In the data rows, 50 means zero.
Here are some points:
array([61., 46., 53., 44., 54., 51., 46., 45., 48., 58., 52., 50., 57., 40., 48., 46., 60., 62., 55., 45., 86., 45., 59., 46., 40., 46., 46., 67., 52., 50., 43., 40.])
array([54., 50., 68., 52., 60., 37., 56., 58., 32., 63., 30., 57., 64., 47., 44., 52., 51., 60., 29., 48., 72., 38., 54., 38., 33., 66., 51., 60., 71., 46., 42., 42.])
array([53., 24., 71., 76., 51., 46., 40., 40., 45., 45., 44., 57., 60., 31., 50., 54., 82., 42., 34., 69., 57., 40., 57., 31., 32., 55., 43., 67., 47., 44., 48., 47.])
array([52., 34., 63., 70., 59., 42., 43., 45., 48., 52., 44., 52., 62., 32., 45., 57., 74., 41., 35., 68., 58., 40., 62., 29., 34., 57., 43., 64., 55., 44., 46., 44.])
array([43., 55., 53., 47., 39., 61., 31., 61., 65., 31., 64., 39., 28., 69., 52., 77., 41., 40., 72., 47., 28., 45., 32., 77., 73., 56., 70., 54., 56., 54., 61., 68.])
array([49., 56., 42., 45., 40., 60., 49., 57., 56., 38., 64., 47., 40., 74., 50., 58., 42., 43., 59., 39., 31., 57., 40., 73., 70., 46., 50., 38., 44., 45., 41., 61.])
array([53., 46., 62., 48., 55., 33., 58., 52., 43., 56., 41., 56., 70., 53., 51., 65., 56., 48., 46., 52., 78., 44., 59., 45., 48., 53., 51., 55., 63., 45., 41., 48.])
array([33., 64., 52., 45., 48., 57., 40., 50., 52., 49., 40., 56., 51., 54., 54., 76., 49., 49., 54., 42., 43., 58., 45., 47., 56., 64., 44., 51., 56., 49., 68., 38.])
array([59., 41., 48., 49., 50., 48., 52., 35., 48., 62., 59., 56., 66., 39., 51., 47., 64., 61., 62., 49., 93., 50., 64., 44., 45., 34., 47., 60., 47., 52., 42., 43.])
array([54., 50., 42., 40., 35., 46., 56., 31., 50., 57., 51., 51., 63., 58., 66., 53., 44., 48., 67., 48., 84., 56., 55., 55., 57., 37., 42., 47., 41., 49., 44., 52.])
array([60., 36., 53., 46., 45., 52., 51., 32., 48., 63., 53., 57., 71., 33., 51., 50., 63., 63., 64., 43., 99., 54., 67., 37., 44., 33., 49., 63., 40., 48., 43., 40.])
array([48., 18., 61., 48., 46., 41., 44., 39., 51., 11., 44., 28., 38., 22., 70., 54., 64., 41., 51., 83., 26., 23., 48., 41., 43., 43., 38., 24., 33., 35., 44., 65.])
array([49., 13., 65., 47., 44., 39., 44., 39., 50.,  6., 44., 24., 36., 20., 71., 60., 67., 41., 51., 86., 24., 17., 46., 42., 42., 43., 40., 22., 33., 34., 42., 68.])
array([46., 48., 47., 29., 43., 52., 57., 48., 46., 65., 46., 56., 63., 59., 70., 33., 36., 54., 59., 45., 80., 64., 54., 48., 55., 38., 45., 45., 50., 46., 57., 49.])
array([43., 50., 58., 55., 48., 63., 37., 65., 53., 50., 56., 49., 40., 57., 42., 58., 46., 47., 49., 47., 32., 52., 46., 52., 56., 59., 54., 52., 53., 57., 61., 49.])
array([47., 52., 46., 51., 62., 55., 43., 57., 56., 53., 49., 52., 49., 46., 41., 44., 57., 40., 37., 58., 34., 56., 57., 39., 47., 68., 39., 62., 57., 43., 54., 39.])
array([56., 52., 60., 44., 50., 55., 57., 50., 39., 78., 43., 64., 68., 49., 58., 31., 34., 57., 44., 46., 77., 61., 65., 40., 44., 48., 41., 55., 50., 44., 48., 42.])
array([41., 48., 61., 44., 61., 44., 54., 60., 45., 61., 30., 60., 62., 44., 38., 45., 54., 63., 39., 51., 43., 52., 55., 36., 47., 65., 44., 62., 59., 45., 65., 32.])
array([36., 44., 65., 47., 16., 91., 22., 64., 63., 41., 46., 41., 34., 79., 35., 83.,  9., 52., 66., 21.,  0., 77., 25., 75., 76., 48., 71., 39., 13., 46., 72., 76.])
array([44., 42., 54., 41., 53., 26., 62., 50., 33., 47., 37., 38., 50., 43., 56., 53., 58., 60., 51., 61., 59., 28., 50., 52., 39., 52., 47., 37., 64., 52., 46., 56.])
array([53., 41., 43., 30., 38., 57., 59., 37., 48., 60., 49., 55., 70., 56., 65., 38., 44., 57., 63., 39., 88., 66., 54., 48., 57., 29., 42., 49., 34., 39., 48., 45.])
array([38., 45., 64., 60., 56., 61., 35., 66., 52., 47., 55., 54., 47., 60., 41., 53., 51., 49., 57., 50., 39., 55., 52., 53., 62., 57., 50., 52., 61., 58., 74., 43.])
array([52., 23., 64., 73., 55., 41., 39., 39., 53., 34., 49., 50., 53., 29., 52., 59., 88., 44., 47., 73., 53., 31., 54., 38., 36., 49., 41., 63., 43., 43., 46., 48.])
array([52., 57., 60., 40., 42., 40., 51., 47., 47., 24., 57., 23., 20., 38., 74., 61., 51., 47., 69., 56., 28., 23., 34., 78., 57., 39., 69., 34., 57., 59., 60., 71.])
array([59., 53., 46., 52., 54., 43., 52., 51., 57., 39., 74., 54., 48., 65., 56., 54., 64., 45., 68., 50., 65., 44., 47., 74., 65., 40., 47., 53., 59., 59., 45., 46.])
array([55., 45., 56., 53., 61., 21., 65., 44., 46., 40., 46., 34., 58., 40., 46., 69., 64., 47., 56., 67., 48., 20., 58., 59., 43., 52., 52., 47., 69., 38., 36., 61.])
array([64., 41., 57., 42., 50., 54., 48., 41., 47., 59., 49., 53., 64., 36., 47., 49., 59., 65., 57., 39., 94., 50., 61., 41., 41., 41., 50., 69., 45., 46., 43., 37.])
array([40., 50., 50., 48., 60., 46., 50., 53., 50., 51., 41., 57., 61., 55., 42., 61., 56., 60., 45., 49., 41., 54., 42., 49., 52., 60., 45., 51., 54., 48., 61., 38.])
array([31., 66., 57., 43., 46., 59., 41., 49., 48., 50., 33., 49., 45., 47., 61., 66., 40., 47., 50., 45., 38., 56., 45., 44., 48., 63., 47., 45., 55., 48., 70., 44.])
array([51., 68., 45., 46., 36., 72., 40., 56., 71., 43., 48., 40., 23., 55., 38., 57., 19., 39., 45., 34.,  4., 66., 34., 52., 58., 64., 82., 53., 31., 56., 58., 73.])
array([52., 46., 53., 55., 57., 53., 36., 53., 59., 44., 54., 52., 43., 45., 54., 46., 64., 40., 37., 61., 40., 48., 48., 43., 45., 62., 37., 61., 49., 49., 48., 44.])
array([46., 59., 47., 44., 50., 50., 50., 54., 55., 46., 50., 39., 37., 43., 50., 47., 50., 49., 48., 52., 40., 41., 49., 46., 52., 52., 55., 51., 51., 51., 55., 53.])
array([47., 61., 32., 48., 46., 47., 58., 44., 53., 47., 45., 38., 43., 58., 58., 44., 36., 40., 34., 55., 35., 54., 33., 54., 45., 53., 60., 36., 48., 60., 45., 66.])
array([55., 50., 50., 53., 55., 51., 43., 44., 50., 59., 58., 52., 52., 45., 52., 45., 62., 56., 52., 53., 74., 43., 54., 45., 47., 49., 42., 61., 55., 54., 44., 43.])
array([51., 26., 71., 78., 48., 47., 41., 40., 46., 41., 47., 60., 59., 35., 55., 51., 82., 47., 37., 67., 58., 38., 49., 37., 34., 52., 43., 66., 43., 49., 49., 49.])
array([59., 45., 56., 63., 43., 63., 42., 22., 48., 58., 57., 58., 67., 43., 61., 40., 61., 58., 71., 48., 97., 56., 62., 46., 49., 29., 46., 63., 43., 48., 54., 40.])
array([36., 45., 50., 29., 44., 36., 54., 52., 40., 43., 36., 43., 45., 46., 60., 69., 54., 59., 69., 52., 47., 39., 53., 55., 57., 51., 42., 35., 54., 46., 55., 55.])
array([46., 46., 45., 60., 56., 62., 57., 58., 52., 56., 46., 64., 65., 47., 23., 52., 38., 48., 30., 41., 11., 77., 51., 31., 51., 53., 53., 43., 30., 51., 70., 29.])
array([60., 58., 50., 63., 56., 25., 62., 39., 46., 43., 55., 46., 47., 38., 42., 74., 67., 40., 57., 54., 49., 32., 62., 63., 49., 58., 62., 57., 74., 51., 30., 59.])
array([50., 51., 53., 54., 53., 56., 47., 63., 49., 54., 54., 51., 45., 52., 40., 45., 50., 47., 38., 50., 40., 49., 51., 43., 49., 60., 46., 54., 56., 51., 53., 43.])
array([51., 40., 63., 61., 60., 36., 64., 61., 38., 57., 42., 71., 80., 42., 30., 66., 56., 52., 42., 46., 55., 62., 73., 35., 45., 46., 59., 48., 56., 44., 49., 38.])
Then 40 other points, each followed by its number:
array([43., 43., 47., 40., 54., 29., 59., 53., 39., 51., 40., 44., 51., 47., 55., 49., 58., 55., 47., 61., 64., 35., 49., 48., 40., 54., 45., 41., 66., 56., 47., 51.]) 0
array([48., 46., 57., 40., 57., 27., 57., 49., 35., 40., 36., 34., 45., 45., 59., 56., 63., 67., 62., 60., 51., 21., 48., 62., 46., 45., 42., 35., 61., 42., 44., 57.]) 1
array([42., 51., 46., 47., 60., 42., 50., 50., 51., 47., 45., 52., 59., 56., 47., 61., 62., 59., 49., 53., 45., 49., 40., 53., 55., 56., 43., 47., 57., 49., 58., 40.]) 2
array([47., 63., 56., 46., 37., 73., 37., 60., 60., 45., 44., 44., 28., 60., 42., 60., 22., 46., 49., 32., 16., 62., 37., 57., 57., 63., 74., 52., 40., 52., 57., 69.]) 3
array([53., 46., 56., 36., 56., 34., 49., 49., 39., 42., 37., 39., 50., 48., 58., 57., 56., 70., 62., 55., 60., 27., 45., 58., 47., 46., 44., 40., 59., 40., 43., 49.]) 4
array([54., 55., 52., 51., 56., 51., 45., 50., 46., 61., 51., 52., 53., 50., 47., 45., 55., 60., 46., 47., 69., 43., 50., 46., 45., 54., 43., 59., 58., 51., 46., 41.]) 5
array([55., 42., 20., 46., 16., 50., 58., 13., 47., 51., 56., 51., 56., 64., 80., 40., 33., 47., 86., 53., 93., 55., 45., 68., 64., 13., 49., 39., 36., 56., 56., 58.]) 6
array([51., 59., 43., 44., 45., 56., 52., 58., 53., 42., 62., 52., 46., 72., 50., 52., 48., 48., 55., 37., 43., 55., 43., 68., 68., 46., 44., 41., 47., 43., 40., 54.]) 7
array([52., 58., 55., 54., 65., 45., 55., 63., 48., 60., 48., 59., 62., 50., 39., 46., 49., 51., 38., 48., 54., 53., 63., 39., 47., 54., 47., 55., 60., 47., 45., 38.]) 8
array([38., 47., 68., 46., 28., 78., 26., 66., 61., 43., 53., 42., 36., 74., 43., 73., 29., 54., 68., 29., 26., 62., 31., 71., 76., 47., 62., 47., 32., 52., 73., 66.]) 9
array([45., 50., 38., 47., 59., 53., 52., 58., 51., 62., 49., 55., 56., 47., 37., 36., 44., 48., 36., 53., 36., 62., 55., 34., 49., 58., 40., 51., 50., 52., 59., 34.]) 10
array([59., 52., 61., 50., 57., 49., 49., 58., 41., 59., 49., 57., 54., 46., 43., 49., 54., 62., 46., 41., 69., 46., 55., 46., 46., 53., 52., 63., 59., 51., 46., 37.]) 11
array([52., 61., 59., 46., 46., 73., 43., 63., 60., 49., 45., 50., 40., 57., 37., 47., 22., 52., 41., 31., 19., 67., 41., 44., 56., 57., 72., 48., 35., 49., 57., 61.]) 12
array([53., 60., 56., 50., 63., 47., 53., 60., 45., 64., 45., 59., 63., 50., 43., 44., 46., 54., 39., 47., 63., 50., 62., 38., 47., 54., 47., 57., 60., 46., 45., 37.]) 13
array([52., 55., 53., 53., 47., 65., 44., 65., 57., 50., 54., 49., 40., 53., 37., 50., 39., 45., 41., 42., 22., 59., 45., 46., 56., 54., 62., 53., 43., 53., 62., 49.]) 14
array([47., 54., 43., 45., 33., 70., 41., 58., 61., 34., 63., 43., 33., 75., 49., 68., 30., 39., 64., 36., 15., 64., 34., 76., 71., 48., 59., 36., 35., 45., 45., 69.]) 15
array([51., 50., 46., 50., 59., 38., 59., 56., 47., 55., 48., 58., 65., 51., 42., 51., 55., 52., 45., 51., 58., 52., 59., 42., 53., 46., 49., 48., 54., 46., 42., 43.]) 16
array([50., 53., 50., 47., 60., 34., 50., 50., 43., 44., 45., 37., 44., 50., 53., 53., 62., 62., 54., 60., 50., 27., 45., 62., 46., 53., 41., 43., 61., 46., 40., 52.]) 17
array([50., 50., 48., 60., 60., 36., 49., 52., 44., 55., 56., 48., 52., 57., 51., 52., 66., 50., 48., 62., 61., 32., 49., 60., 50., 52., 42., 52., 68., 52., 43., 49.]) 18
array([49., 63., 46., 42., 51., 62., 46., 62., 57., 49., 49., 54., 43., 59., 46., 49., 34., 48., 45., 38., 31., 64., 44., 50., 55., 57., 60., 48., 45., 45., 46., 54.]) 19
array([42., 42., 49., 40., 54., 29., 60., 55., 37., 53., 37., 45., 53., 46., 56., 49., 56., 56., 47., 60., 65., 36., 52., 45., 40., 54., 46., 40., 66., 56., 48., 51.]) 20
array([55., 57., 42., 69., 62., 45., 67., 53., 51., 50., 50., 54., 59., 44., 29., 47., 42., 37., 35., 50., 27., 63., 63., 39., 39., 47., 65., 39., 45., 51., 43., 53.]) 21
array([58., 36., 31., 48., 30., 58., 60., 12., 49., 52., 52., 63., 80., 56., 75., 27., 45., 50., 74., 53., 85., 80., 60., 54., 65.,  7., 47., 43., 23., 37., 53., 51.]) 22
array([50., 33., 60., 72., 57., 37., 41., 44., 54., 37., 54., 51., 49., 37., 55., 58., 81., 46., 50., 72., 52., 30., 49., 46., 40., 49., 42., 60., 48., 48., 45., 49.]) 23
array([53., 40., 49., 43., 58., 39., 52., 52., 47., 56., 47., 54., 62., 41., 46., 53., 61., 55., 48., 52., 83., 43., 60., 37., 41., 51., 50., 59., 60., 50., 42., 43.]) 24
array([54., 55., 45., 55., 52., 40., 45., 55., 62., 29., 75., 35., 32., 69., 60., 62., 56., 36., 65., 63., 43., 24., 27., 86., 64., 48., 64., 52., 69., 60., 51., 65.]) 25
array([46., 68., 46., 39., 43., 61., 48., 55., 60., 55., 46., 46., 37., 52., 50., 44., 34., 46., 40., 38., 41., 56., 42., 43., 56., 59., 58., 57., 48., 53., 61., 53.]) 26
array([50., 44., 46., 54., 62., 34., 55., 49., 50., 41., 50., 38., 51., 47., 41., 55., 64., 55., 45., 62., 46., 29., 42., 55., 42., 54., 48., 48., 60., 46., 42., 49.]) 27
array([53., 58., 55., 46., 60., 53., 39., 63., 49., 56., 58., 54., 43., 57., 49., 48., 57., 59., 47., 43., 54., 45., 44., 57., 52., 60., 40., 60., 63., 52., 48., 37.]) 28
array([54., 53., 51., 56., 57., 44., 59., 49., 43., 57., 54., 58., 62., 53., 44., 48., 56., 62., 49., 45., 65., 49., 53., 52., 47., 43., 51., 47., 55., 54., 42., 46.]) 29
array([48., 39., 50., 45., 47., 45., 43., 47., 51., 37., 58., 41., 40., 40., 66., 49., 63., 52., 63., 60., 62., 35., 47., 57., 47., 40., 42., 48., 45., 49., 42., 52.]) 30
array([42., 54., 71., 54., 44., 70., 34., 65., 64., 40., 51., 47., 37., 62., 35., 63., 38., 55., 60., 34., 26., 60., 40., 55., 67., 52., 71., 51., 40., 62., 78., 60.]) 31
array([64., 56., 43., 64., 52., 28., 58., 37., 57., 31., 69., 38., 35., 50., 54., 71., 67., 35., 61., 61., 39., 26., 40., 79., 55., 51., 65., 52., 64., 56., 30., 70.]) 32
array([42., 46., 54., 43., 53., 31., 63., 52., 34., 55., 32., 44., 53., 44., 51., 50., 53., 60., 46., 58., 55., 36., 52., 47., 41., 57., 46., 43., 64., 53., 54., 50.]) 33
array([40., 44., 56., 41., 49., 32., 64., 53., 33., 56., 29., 47., 54., 43., 50., 51., 51., 61., 45., 57., 52., 39., 53., 45., 42., 58., 47., 45., 62., 52., 59., 50.]) 34
array([45., 32., 55., 54., 49., 47., 45., 39., 54., 22., 46., 38., 40., 26., 71., 40., 57., 41., 55., 78., 31., 37., 55., 42., 47., 38., 36., 31., 32., 37., 48., 58.]) 35
array([61., 52., 59., 49., 56., 39., 47., 57., 45., 44., 46., 55., 53., 45., 37., 69., 64., 57., 48., 39., 66., 39., 53., 49., 47., 58., 56., 67., 63., 43., 36., 39.]) 36
array([43., 66., 53., 45., 30., 88., 32., 57., 70., 41., 39., 42., 25., 62., 38., 66.,  4., 40., 47., 27.,  0., 79., 31., 52., 60., 66., 83., 45., 19., 48., 60., 78.]) 37
array([32., 66., 53., 46., 47., 62., 39., 48., 51., 48., 37., 53., 49., 52., 56., 73., 46., 48., 53., 43., 40., 58., 45., 46., 53., 64., 45., 49., 55., 49., 69., 41.]) 38
array([44., 39., 61., 53., 52., 29., 46., 47., 44., 35., 51., 35., 38., 31., 66., 55., 68., 59., 63., 68., 47., 25., 49., 62., 44., 39., 39., 39., 45., 50., 44., 54.]) 39
Which of these numbered points is nearest to each point below, ignoring the 3 directions in which the first points spread most? Its number follows each.
array([45., 38., 52., 59., 50., 49., 47., 39., 55., 28., 48., 45., 43., 28., 71., 33., 55., 40., 58., 76., 35., 45., 60., 43., 48., 36., 37., 37., 32., 39., 50., 54.]) > 35
array([49., 47., 47., 65., 59., 34., 51., 48., 34., 51., 57., 48., 51., 56., 54., 52., 69., 51., 53., 67., 60., 29., 48., 63., 52., 47., 43., 49., 68., 53., 44., 52.]) > 18
array([41., 44., 59., 51., 48., 39., 49., 46., 41., 40., 53., 38., 36., 35., 68., 51., 63., 58., 67., 65., 52., 28., 52., 64., 47., 38., 39., 37., 49., 51., 44., 55.]) > 39
array([48., 62., 42., 46., 45., 74., 36., 58., 66., 40., 54., 49., 34., 61., 43., 64., 28., 42., 50., 35., 11., 69., 36., 56., 56., 57., 68., 44., 33., 47., 49., 62.]) > 19
array([55., 43., 20., 43., 20., 44., 61., 17., 47., 52., 55., 46., 56., 63., 80., 40., 33., 43., 88., 58., 86., 55., 48., 71., 63., 16., 49., 39., 42., 53., 56., 64.]) > 6
array([49., 40., 48., 51., 61., 30., 58., 47., 48., 37., 48., 35., 53., 44., 43., 58., 64., 55., 48., 65., 44., 25., 44., 55., 42., 51., 49., 44., 59., 43., 41., 53.]) > 27
array([48., 24., 58., 50., 47., 45., 44., 39., 53., 15., 45., 33., 38., 25., 70., 47., 61., 41., 53., 80., 28., 30., 51., 41., 45., 41., 37., 28., 31., 36., 45., 63.]) > 35
array([45., 54., 39., 47., 60., 53., 51., 56., 51., 62., 48., 52., 53., 46., 41., 33., 45., 45., 34., 56., 39., 59., 58., 33., 47., 61., 38., 52., 54., 50., 55., 37.]) > 10
array([37., 50., 59., 48., 46., 46., 48., 49., 39., 46., 51., 41., 35., 40., 67., 47., 56., 55., 65., 58., 52., 36., 54., 61., 48., 45., 37., 40., 54., 53., 51., 53.]) > 39
array([41., 53., 45., 44., 57., 35., 51., 45., 47., 44., 42., 47., 57., 56., 56., 64., 64., 59., 53., 57., 54., 41., 41., 55., 57., 52., 42., 39., 61., 51., 53., 46.]) > 2
array([31., 66., 55., 45., 47., 59., 39., 48., 49., 49., 34., 50., 47., 49., 58., 70., 43., 48., 51., 44., 39., 57., 45., 45., 51., 64., 46., 47., 55., 49., 70., 42.]) > 38
array([51., 55., 50., 49., 62., 36., 49., 52., 44., 47., 46., 40., 45., 53., 51., 52., 61., 61., 51., 58., 52., 29., 46., 61., 48., 54., 40., 48., 62., 47., 40., 50.]) > 17
array([37., 45., 66., 46., 22., 84., 23., 65., 62., 41., 49., 42., 35., 77., 39., 79., 19., 53., 67., 25., 13., 70., 28., 73., 76., 48., 66., 43., 22., 49., 71., 72.]) > 9
array([58., 35., 44., 40., 50., 47., 52., 41., 50., 56., 52., 54., 65., 35., 48., 51., 64., 55., 56., 48., 95., 49., 65., 35., 41., 42., 50., 61., 50., 50., 41., 43.]) > 24
array([59., 35., 23., 48., 10., 59., 57.,  4., 48., 45., 61., 56., 55., 63., 86., 31., 35., 48., 92., 50., 99., 59., 46., 68., 64.,  6., 46., 40., 25., 54., 55., 59.]) > 6
array([49., 46., 66., 51., 59., 29., 61., 57., 36., 64., 33., 63., 78., 48., 47., 64., 53., 51., 41., 53., 78., 45., 66., 35., 44., 56., 54., 55., 68., 41., 42., 45.]) > 13
array([40., 52., 70., 55., 49., 67., 33., 66., 61., 40., 54., 48., 40., 64., 38., 59., 43., 54., 61., 39., 32., 58., 42., 56., 67., 52., 63., 49., 48., 61., 78., 55.]) > 31
array([63., 47., 59., 53., 63., 48., 51., 47., 43., 62., 52., 55., 62., 39., 46., 48., 60., 62., 50., 46., 86., 45., 61., 44., 40., 47., 50., 65., 57., 52., 42., 38.]) > 11
array([61., 59., 47., 64., 56., 24., 62., 38., 48., 41., 58., 43., 44., 40., 45., 71., 67., 38., 57., 58., 47., 29., 57., 67., 50., 56., 64., 55., 72., 53., 31., 62.]) > 32
array([44., 44., 43., 40., 55., 31., 58., 53., 42., 51., 43., 45., 50., 48., 53., 48., 58., 53., 46., 60., 65., 37., 50., 47., 41., 56., 46., 45., 66., 57., 45., 51.]) > 0
array([48., 45., 55., 41., 58., 27., 58., 49., 37., 39., 38., 33., 46., 45., 57., 58., 66., 67., 61., 61., 50., 21., 50., 62., 47., 46., 42., 36., 61., 42., 44., 58.]) > 1
array([48., 58., 51., 28., 50., 55., 53., 57., 54., 60., 46., 54., 55., 61., 64., 33., 33., 51., 50., 40., 66., 62., 48., 45., 58., 47., 50., 47., 51., 47., 55., 51.]) > 13
array([45., 64., 62., 39., 42., 51., 46., 49., 52., 30., 54., 27., 21., 42., 67., 59., 46., 45., 64., 47., 28., 33., 35., 70., 58., 46., 70., 42., 57., 58., 67., 66.]) > 11
array([49., 26., 48., 38., 23., 50., 62., 27., 34., 74., 45., 55., 79., 55., 77., 43., 40., 57., 77., 49., 99., 61., 55., 55., 55., 19., 44., 50., 42., 48., 67., 43.]) > 6
array([58., 58., 58., 50., 53., 63., 51., 57., 54., 56., 51., 54., 50., 50., 40., 41., 36., 56., 45., 37., 44., 62., 52., 43., 52., 48., 63., 53., 42., 51., 52., 51.]) > 12
array([45., 67., 50., 46., 38., 82., 35., 58., 68., 47., 41., 44., 27., 58., 40., 61., 11., 41., 44., 31.,  1., 72., 34., 47., 55., 67., 80., 47., 29., 50., 57., 73.]) > 37
array([51., 53., 43., 67., 58., 55., 64., 56., 50., 51., 48., 57., 57., 44., 26., 43., 38., 44., 30., 45., 18., 69., 59., 34., 41., 48., 64., 36., 39., 52., 50., 50.]) > 21
array([52., 57., 51., 50., 62., 38., 47., 53., 46., 50., 47., 42., 46., 54., 49., 52., 61., 60., 50., 57., 54., 31., 46., 60., 47., 56., 40., 52., 64., 48., 41., 48.]) > 17
array([45., 59., 61., 46., 29., 84., 30., 61., 67., 40., 44., 38., 24., 65., 38., 65., 12., 46., 54., 26.,  2., 68., 30., 62., 64., 59., 81., 48., 29., 53., 66., 77.]) > 3
array([45., 47., 39., 48., 59., 53., 54., 59., 52., 60., 49., 59., 59., 48., 35., 42., 44., 50., 36., 50., 32., 64., 53., 34., 51., 56., 43., 50., 46., 53., 62., 31.]) > 10
array([49., 57., 52., 53., 48., 51., 39., 61., 59., 46., 63., 45., 29., 59., 54., 51., 54., 48., 54., 51., 44., 37., 35., 62., 62., 54., 57., 60., 58., 64., 59., 55.]) > 28
array([34., 43., 50., 28., 41., 36., 54., 50., 39., 43., 32., 42., 46., 46., 59., 74., 53., 61., 70., 51., 43., 39., 52., 55., 58., 51., 43., 33., 52., 46., 57., 57.]) > 34
array([53., 58., 43., 39., 48., 54., 60., 48., 52., 54., 54., 60., 66., 66., 56., 40., 44., 54., 56., 36., 62., 69., 51., 59., 65., 36., 43., 48., 40., 37., 42., 44.]) > 7
array([55., 54., 45., 53., 54., 40., 51., 56., 58., 34., 74., 51., 43., 69., 58., 56., 61., 40., 68., 55., 58., 38., 43., 78., 67., 43., 50., 53., 65., 58., 48., 49.]) > 25
array([40., 43., 52., 38., 52., 32., 60., 57., 35., 56., 35., 48., 51., 44., 56., 46., 54., 58., 46., 57., 64., 39., 54., 43., 40., 56., 45., 42., 65., 55., 52., 49.]) > 20
array([51., 53., 43., 64., 61., 53., 67., 58., 46., 56., 49., 60., 61., 45., 31., 34., 37., 44., 28., 48., 23., 70., 65., 32., 40., 48., 53., 34., 43., 47., 44., 47.]) > 21
array([53., 50., 32., 59., 51., 56., 64., 39., 52., 53., 60., 62., 71., 49., 47., 36., 46., 47., 48., 47., 40., 84., 62., 45., 59., 22., 43., 27., 25., 48., 48., 41.]) > 22
array([49., 50., 70., 47., 30., 71., 31., 60., 68., 35., 64., 27., 20., 64., 40., 69., 36., 51., 70., 31., 17., 40., 22., 80., 77., 46., 78., 57., 43., 64., 86., 74.]) > 31
array([49., 46., 49., 59., 57., 34., 54., 48., 40., 57., 54., 51., 52., 50., 56., 49., 67., 53., 53., 63., 67., 33., 54., 56., 49., 48., 43., 48., 65., 55., 43., 51.]) > 18
array([48., 44., 53., 58., 46., 46., 37., 45., 55., 37., 51., 47., 37., 40., 60., 52., 67., 50., 44., 66., 39., 38., 41., 49., 45., 58., 37., 49., 45., 54., 44., 52.]) > 30
array([63., 34., 26., 53.,  8., 67., 63.,  0., 47., 51., 57., 59., 70., 62., 81., 26., 33., 52., 89., 43., 99., 69., 50., 63., 61.,  0., 49., 43., 14., 49., 58., 56.]) > 22
array([55., 55., 47., 40., 60., 58., 48., 59., 51., 51., 58., 58., 53., 59., 45., 40., 56., 56., 46., 38., 52., 62., 50., 53., 55., 51., 41., 55., 52., 47., 48., 36.]) > 7
array([64., 57., 44., 62., 52., 32., 57., 38., 55., 34., 65., 39., 36., 49., 50., 72., 64., 38., 60., 57., 39., 31., 44., 76., 54., 55., 65., 54., 65., 54., 30., 67.]) > 32
array([46., 48., 49., 55., 54., 33., 56., 50., 38., 57., 50., 47., 50., 52., 56., 51., 63., 53., 50., 61., 64., 32., 51., 56., 48., 51., 43., 45., 67., 55., 44., 54.]) > 18
array([50., 65., 44., 48., 36., 77., 42., 57., 70., 42., 47., 42., 26., 55., 34., 57., 15., 39., 44., 31.,  0., 73., 36., 52., 55., 62., 81., 48., 25., 54., 57., 72.]) > 37
array([54., 39., 34., 40., 21., 54., 48., 20., 51., 44., 57., 52., 51., 59., 85., 41., 43., 46., 81., 54., 84., 58., 46., 62., 64., 24., 40., 40., 32., 53., 49., 59.]) > 6
array([56., 46., 36., 40., 25., 53., 54., 22., 51., 52., 53., 52., 60., 59., 73., 48., 43., 50., 75., 46., 88., 59., 52., 56., 60., 28., 40., 45., 31., 49., 46., 55.]) > 6
array([58., 53., 36., 59., 56., 61., 71., 51., 49., 57., 62., 59., 61., 45., 32., 24., 37., 49., 42., 39., 36., 79., 70., 38., 44., 30., 50., 31., 29., 52., 44., 43.]) > 21
array([63., 47., 61., 50., 52., 44., 48., 56., 44., 45., 49., 57., 56., 45., 35., 70., 65., 60., 50., 34., 68., 44., 54., 50., 50., 52., 57., 68., 56., 43., 38., 37.]) > 36
array([50., 50., 51., 43., 58., 33., 50., 49., 41., 42., 42., 37., 44., 49., 56., 54., 61., 64., 57., 61., 51., 26., 45., 61., 46., 50., 41., 40., 61., 45., 41., 53.]) > 17
array([49., 48., 66., 55., 63., 29., 63., 58., 36., 65., 30., 65., 79., 45., 42., 62., 54., 52., 35., 54., 70., 48., 69., 31., 42., 60., 54., 56., 70., 41., 45., 42.]) > 13
array([48., 57., 50., 49., 44., 54., 36., 59., 64., 32., 65., 39., 30., 69., 54., 68., 44., 39., 67., 52., 35., 39., 30., 76., 70., 53., 71., 55., 61., 56., 61., 66.]) > 25
array([56., 57., 50., 37., 51., 48., 56., 52., 48., 52., 46., 58., 59., 51., 50., 50., 47., 56., 54., 39., 67., 58., 57., 50., 52., 50., 50., 62., 54., 39., 42., 41.]) > 19
array([63., 38., 47., 48., 39., 67., 48., 33., 52., 54., 57., 58., 55., 47., 70., 22., 45., 44., 54., 54., 71., 63., 59., 42., 49., 36., 37., 53., 31., 45., 46., 50.]) > 35
array([59., 51., 59., 46., 46., 60., 55., 41., 43., 75., 47., 62., 66., 48., 62., 29., 36., 56., 49., 44., 80., 63., 64., 41., 46., 43., 40., 57., 42., 45., 48., 43.]) > 12
array([57., 56., 54., 51., 54., 37., 48., 56., 46., 45., 49., 53., 47., 46., 40., 69., 63., 53., 51., 43., 62., 38., 54., 53., 49., 60., 55., 64., 66., 47., 36., 44.]) > 36
array([40., 52., 45., 42., 54., 32., 50., 43., 44., 40., 40., 43., 55., 53., 60., 68., 66., 60., 55., 60., 56., 37., 42., 54., 56., 49., 40., 33., 63., 50., 51., 49.]) > 2
